One turn moves every row onto another: examples first, then more rows asked:
Z324: [-20   2  17 -13   6  14  15  15  -2   8  -1   4 -34 -14  39  10   0 -27
 -18   6 -55 -30  -5   6  18  17   0  20 -24 -14   8 -11  20 -15  -3  -4
 -14 -24   7   6  33 -15 -15 -14  14 -27 -21  11 -18]
Z427: [  9   7  15 -23   7  20  25   6  16  -4  -4  17 -29  -9  21  -2  -8 -23
 -28  17 -53 -40  -9  17  16   1   1   8 -17 -17  14  -9  25 -21  20   3
  -5 -34  13   6  25 -19 -14 -10  25 -23 -18  10 -17]
Z229: [ 25   6 -20 -35   7 -15  12 -23 -18  20   9 -10  27  20 -25   5   8   7
  19 -12  40 -32  18 -17  -6   6 -15 -19  46  19 -17  15 -23   3 -14 -14
  22   2 -17 -26 -11 -33 -12 -14   5  18  31  12   5]
Z87: [ 18 -24  -4  30  34 -28 -39 -41   2  -1  -2  24  -5   1  -5   7 -23  31
 -23  20  36  22 -22   2  -4 -16  -7  19 -32  10 -19 -15  -1 -13   3   3
 -22  -5  12  19  15   1   2  35  -7  -7   4  -6  21]
Z647: [ 11 -32  11  12  47 -40 -16 -20 -20 -19  -1  21 -13  -3   2  12  -6  29
 -23  12  30  15 -12  29  -3 -10  -1  13 -32  11   0 -30 -14   2 -23  10
 -21  -1  13  14  17   8  -7  38 -22 -19  -2  -1  13]
Z997: [ 12  -8  12  30 -37 -23 -31  -3  14   2   9 -19 -11   7  22 -21 -37  30
 -16   5   9 -28   6 -32   5  -5 -23  -4   8 -32   7  33   8  -8  -3  22
   6  12  26  19  14  32  17 -17  17  19 -10 -21 -10]
Z513: [ 24 -30  -7  19  46 -24 -30 -21  -6 -17  -1  16 -10 -21  -6   8 -12  40
  -9  24  37  14 -14  22   1   8   3  13 -30  25   0 -14  -5 -15 -14   2
 -22 -15   8  17  23  16  -8  31 -21 -24   3  -3  -9]
Z939: [ 29  11 -20 -37   4 -18  16 -18 -24  12   3   0  26  16 -19   8   9   0
   7 -13  48 -31  25  -9 -10   1 -20  -3  47   6 -20  21 -18   7 -16  -9
  23  21  -8 -26  -9 -37  -7  -9  13  21  15  15   3]
Z612: [ -5   1  22  -1   1  18 -10  -3  16  -9   6  17 -16  -3  19   8 -26  -8
 -15  17 -60 -15 -26   7  12   9   2  20 -14  -4 -13  -3  34 -30  15 -13
  -6 -15   6  14  36 -24  -6  -6  31 -24 -28   7 -10]
Z409: [ 37  10 -20 -22   4  -2  11 -20  -3  26  22  -8  28  23 -10  13  19   4
   9  -8  36 -31  23 -14   5   1 -21   5  44   8 -12  19 -28  -7 -22 -21
  28   5  -5 -22  -1 -48 -21   2  18  22  25   7  12]
Z684: [ 11  33   8 -17 -21   0  -8 -30  -1 -36 -26  -6  14  -2  -8  -4  30   1
  31  -6 -13 -12   9  17 -11  27  -7 -32  32   3 -15  -3 -13  22 -13   2
  22 -12 -11 -31 -16 -18   8  -3  16  42 -11  39   7]
Z797: [  3 -26  16   7  51 -31 -26 -36   5  -6 -18  30 -10  -2   0   6 -12  22
 -36  10  35  21  -7  32  -4   3   3  15 -24   9  -3 -14 -11 -17 -20  -7
 -13  -2   9  18  19  -9   2  35 -26  -9  11  12  18]
Z774: [ 18 -24  12  14 -27 -27 -16   9  -4   1   9 -28 -30 -10  32 -24 -13  20
 -21   2  32 -17  25 -15  -2  -5 -10  -1   0 -33  33  29   3  15 -16  30
  13   6  13  10  16  31   1 -18   8  33 -11 -27 -17]
Z964: [ 18  10   1 -22   8  34  24 -18   6   7  15  12  23   9 -16 -11  22  -6
  34   7  24  22 -21   1   5   9  17 -11  44  27 -20 -26  -2  12  -8 -37
  -1  -4  -8 -31 -17  -8 -17  -8 -15  34  12 -12  -3]
Z437: [  5 -29  15  13 -22 -35 -14  -1   6   0   1 -24  -6   8  22 -37 -31  30
 -18  17  29 -29  11 -23 -13  -6 -13  -3  11 -24  27  26  -9   1   9  36
  14  11  23  21  15  28  11  -8   0  25  -3 -30 -17]
Z256: [  3  19   6 -33 -13  -8  -1 -27   9 -21 -34   3  13   0 -23   5  22  11
  28  -3 -32  -6  13  10  11   3  -5 -29  33  -2  -9  -3 -14  30 -12 -10
  12 -13  -9 -40 -37 -13   6   1  13  20 -10  34   7]
Z367: [-16  -1  26 -23  -3  25  14   5  22   1  -4  13 -19 -10  32  -1 -10 -21
 -31  10 -40 -24  -9  14  25  32  -1  20 -15 -21   8  -5  27 -24  -6 -16
   8 -24   4  25  34 -18  -9 -19  17 -22  -7  12 -16]
Z95: [  3 -29   0  18  40 -34 -28 -17  -8  -7 -11  22 -15  -2   8  14  -3  27
 -40   7  23   7 -28  18  -5   3   6  16 -34  17   0 -17   3 -14 -25   3
 -34  -2  10  26  14  -2  -5  30 -19 -13   6 -19  22]
Z984: [  7  28   0 -27 -18   8  16 -21  11 -27 -47  -3  12   5 -18  -6  21  -3
  32   3 -13  -5   6   7  -8   0 -11 -29  29 -11  -5 -13   3  29 -21  -5
  27  -1  -9 -37 -24 -13  18  -9  18  23   0  37   6]
Z249: [ 25   8 -13 -29   3 -14  15 -23 -15  28  10   4  25   6 -20  25  21  -2
   7  -1  22 -38  25 -25   6   6 -23   2  44   5  -5  20 -21  -4 -13 -15
  23   1   4 -37 -17 -33 -13 -10  15  34  22   0  13]
Z383: [ -3   2  22  -2  16  20   0  14  21  -9  10   1 -30 -17  28  -6 -14 -14
 -33  23 -54 -29 -17   8   7  21   0  13 -20 -18   7  -3  23  -3  -7   1
 -21 -23  -3  15  37 -18 -12 -13  27 -27  -6   2 -13]
Z793: [ 17 -12   9  23 -38 -19 -27   4  13   7   5 -33 -22  15  16 -12 -12  29
 -20  12  31 -15  16 -18  -8 -13  -2  -3   5 -14  25  29 -10  -2   1  33
  23  21  12  24  17  26   0  -6   5  18  -4 -39  -3]
Z887: [ 10  31   9 -26 -15   6   9 -22  10 -26 -37  -8  17  11 -13  -2  25   0
  35  -2 -23  -9   3   7 -16   1   1 -38  42   4  -5   2 -10  27 -13  -9
  32 -14 -20 -35 -15  -9  12 -13  10  24   9  28   9]
Z490: [ -3 -35   0  -3  42 -28 -19 -31  -1   1 -11  29   2  -4   1  13 -15  18
 -18  19  31   9 -34  18  -6 -18  12  14 -39  15   1 -19  -6  -7   0   1
 -21  -4  14  29   7   3  -2  31 -29 -28  12 -13   9]
Z545: [ 21   0   6 -12   8  16  26 -24   7   9  17  28  29  -6 -13 -22  21  -1
  22   6  17  34  -5  16  10  15   7 -11  43  22 -12 -17   3  28  -6 -22
  -1  -4  -2 -42 -25  -4 -20  -6   4  35  13 -24  -2]
Z98: [ 11   8  -3 -29  18  33  31 -18   1   7  21  21  12   1 -15 -15  13  -8
  22   4  26  29 -14   7   6   8   8 -13  40  15 -15 -26   3  17 -15 -39
  -1  22   6 -32 -27  -6 -19  -4 -13  29  11  -6  -4]
Z280: [ 10 -22  -3   3  54 -25 -18 -21 -17 -12 -14  33 -16  -4 -10  -3   1  27
 -33  36  34  10 -12  23  -7  -1  -6   0 -30   7  -1 -20  -6 -12 -12   2
 -27 -12  26   0   9   3   0  48 -19  -6   2  -9  16]
Z55: [  7 -28   0  20  45 -16 -33 -13  -1  -9   1  25  -5  -3  -4  19  -8  25
  -2  22  32  20 -18  31   8 -16  20   6 -29  22 -18 -19   0  -8 -14  14
 -15  -5   0  18  13   3  -8  29 -14 -43  16  -5  14]
Z621: [ 13 -32  12  24 -15 -36 -24  16  11  -3   3 -26 -17  -6  29 -28 -31  35
 -34  -9  17 -27  14 -27  14 -13  -2  -5   4 -32  32  13  -1   0 -10  29
   4  11  10  19  17  18   6 -11   7  22  -5 -19 -10]
Z829: [  1   4  21  -1  -1   6  12  11  15  -6  -6  -6 -30 -18  28   5 -11  -9
  -9  18 -57 -35 -11   7  13  22   7  18 -22  14   7 -15  18 -32   8   2
 -11 -20   9  13  36  -6  -8 -10   3 -19 -24  26 -30]
Z145: [ 38  12  -8 -24   2 -14  -2 -33 -14  22  20  -6  28   6 -16  12  22  -1
  11 -20  30 -37  26  -5  -1  12 -10 -10  36  10 -22  10 -36  -3 -12 -18
  32  15  10 -24  -8 -40 -22   2   8  21  22  11   7]
Z338: [-25 -11  14 -23  -1  19   2  19  21  -3  -8  15 -25 -13  26   4 -18 -11
  -8  33 -51 -27 -18  -2  -3  16   8   7 -13 -17   4   7  37 -11   4   2
  -2 -32   9  18  39 -10  -8 -23  17 -16 -10   7 -12]
Z733: [ 10 -16  25  17 -27 -22 -18   4  21  -4  -4 -16 -10  -5  31 -34 -27  19
 -26  -2  40 -16  27 -12  11   2 -11  -4   2 -41  27  27  -3   4 -22  25
  11  11  19  21  18  29  19 -18  -7  37   1 -12 -12]
Z749: [ 17   9  -6  -8  -1  33   9 -26   1   7  17  13  23  -9  -1 -13  32   0
  35  -7  24  26 -10  12  16  27  12 -19  36  10 -15 -35  11  12  -9 -35
   8 -13   7 -33 -16 -12 -32  -8  -7  35   6  -6  -6]
Z977: [ 31  -6  -3  22 -37 -27 -21  11   6  11  -4 -28 -18 -14  30 -17 -10  29
 -18   0  21 -26  21 -16  -7   0 -10   1 -14 -10  19  33   1  -7  -9  15
  15  12  18  25  29  39  10 -15  -1  15  -7 -31 -25]
Z567: [-24  -5  20  -7  -6  19   2  22  23   5  -4  -3 -35   9  23   2 -12 -23
  -7  27 -48 -26   1  -5  11  24  22   0  -6   1  -4  -3  27 -30  13  14
 -14 -23   0   9  34 -24  -7 -13  16 -18 -18  18 -16]
Z322: [ 21   7   1   0   3  35  21 -14   4   0  18  19  18   5   1 -22  18  -3
  34  -4  26  34 -20  20  17  16  18 -20  45  21  -6 -19   4   9 -23 -32
  -2  -1  -6 -31 -22 -10 -22  -5   3  34  10 -13   1]
Z20: [  9  30   1 -17 -21  -4  -3 -23  17 -24 -36  -7   1  17 -10  -2  22   2
  32  -3 -20  -9   9  12  -1  12  -9 -41  30   4 -13   7 -19  23 -30  -7
  19 -15 -14 -29 -24 -19  12   5  13  26   2  43  16]
Z950: [ 18 -11  -6   6 -25 -35 -14  21   0   0   0   0 -17 -11  21 -31 -14  26
 -23  -2  29 -31  19 -13   9 -17  -5 -19   7 -39  12  26   2   1  -9  23
  14   7  30  15   8  32  11 -18   3  35 -13 -35  -8]

Z797 turns into Z367
Z939 turns into Z98
Z87 turns into Z612
Where do these go?
Z383 turns into Z621
Z322 turns into Z20
Z256 turns into Z249
Z513 turns into Z829
Z567 turns into Z793
Z427 turns into Z950
Z490 turns into Z338
Z647 turns into Z324
Z229 turns into Z964
Z145 turns into Z749

